Rows swapped in pairs by one turn or mirror: which row each one swaps with:
The rows were stretched afterwards, more along some directions than others.
q_398: [  1  15  18   9  -9 -14 -25   3  -3 -22  14  -2 -14  27  10  -1]
q_570: [-10   2  -7 -12   2   3  22   5  -4  23  -5   8  12  -3  -8  -7]
q_37: [-20  17   9   5 -16  -2 -23  -3   0 -14  13 -11  -4  23  -7  -6]
q_412: [-19  -9 -26  17  -4  26   1  -7   4  -1  -6  18   6  -6 -21 -41]
q_69: [  4 -19 -22  -5 -12   0 -14   1 -18   8  10   3   6  -3   2  -9]
q_955: [ -2   8  22   6   3   1 -25  -6  -9 -14   1  -5  -4  15   0   1]
q_138: [-29 -11 -21  14   5  27  -3  -5   6  -4  -7  14   0  -4 -21 -48]
q_516: [  6  -6  -1  -9  14  20  18 -12 -16  20 -12   7  17 -11  -3 -13]
q_993: [ -2 -26 -14 -12  -7   0  20 -15  16  26  -8  -6   3 -33  -8   9]
q_888: [  3  17  20  -8 -14  -7 -36  -4 -11 -21  15  -8  -7  25   6   7]
q_588: [-10  -5  12  16  11  -1  14   9  25  -3  -8   9 -10 -10 -13 -25]
q_821: [ -6  -3   3 -12   8  -9  24 -15   9  23 -14  -8   8 -16 -10  27]
q_204: [-22  -5 -11  13  20  21  15   6   5  -5 -16  11  -8 -11 -24 -56]
q_548: [-20 -10 -19 -19 -36 -16  -9   1  10   6  13 -17   2   8 -15   6]
q_927: [-10  19  11  -5 -13  -8 -29   2 -11 -22   6  -7  -3  28  -1 -12]
q_949: [  7  -5  -1  -8  17  22  18 -12 -13  21 -13   9  17 -10  -3 -13]
q_697: [ -1   5  13  -1  15   4  12   5  19  -1 -22   6 -12 -17 -27 -25]
q_367: [-24   0   5   6  10  26  19  -6  20   5 -21  12  -5 -13 -29 -32]
q_110: [ -2 -22 -19 -18 -24 -20   4  -3  13  18  11 -15  -2 -17  -3  20]
q_698: [-18  -5 -19 -16 -32 -13  -9   4   9   4  14 -14  -3  10  -3  -4]
q_64: [  7  -4  -2 -18   1 -23   7  -3   0  17  -3 -15   7  -5  -7  29]
q_481: [ -1   2  18  -2  15  -8   9  14  14  -1 -13  -8  -9  -9 -20 -15]
q_254: [  8 -17  -5  -8  10  20  18 -16  -6  24 -11   5  14 -22  -4  -6]
q_98: [  2   1  17  -6   7 -13 -27 -11  -4  -2  -6  -9  -3  -1  -4  20]
q_372: [-18  -9  -9  -5  -3  17  17 -36   4  20 -15  11  10 -18   5   7]
q_670: [-29 -22 -26   7  -4  20  -8  -9   3   3  -4  12   9  -9 -14 -33]
q_438: [ 14 -14  -4 -11   8  19  17 -16 -11  21  -8   6  10 -17   0 -10]
q_880: [-17  -8 -14 -16  -7  -8  15   1   4  26  -4   4   3 -17  -5  12]
q_885: [-12 -10 -13 -14 -16  15  -3 -22 -14  18  -1  10   8 -14  16   0]
q_361: [-31 -23 -30  11  -5  21  -3  -8   1   7  -4  15  10  -5 -14 -34]
q_805: [ -4  -2   4 -13   8 -11  21 -17  12  23 -15  -9  11 -14  -9  30]
q_484: [  9  -9 -13 -11  -9 -15 -17   8 -22   6  15  -8   8   9   2   8]
q_244: [  2  -7   1 -15  -1 -30   7  -4   7  18  -1 -16  10  -7  -8  35]
q_705: [-10  -1 -21 -10 -30 -11  -4   5  12  -7  18 -12  -7   8  -6  -7]
q_832: [-17   8  -9  -6 -23 -12 -21   9   7 -12  17 -14  -7  22  -8 -16]
q_173: [-17 -20 -28  -1 -15  21  -5 -11  -8   4  -4  10   6  -4 -14 -37]
q_561: [ -8   7 -11 -15 -31 -13 -15   6   7  -3  14 -12  -9  16  -6  -3]
q_827: [ 16   0  15 -22   5 -10  -8  15  -1   6   1 -13  -6  -4  -7  -5]

Swapped with q_698: q_361
Swapped with q_805: q_949
Swapped with q_37: q_204

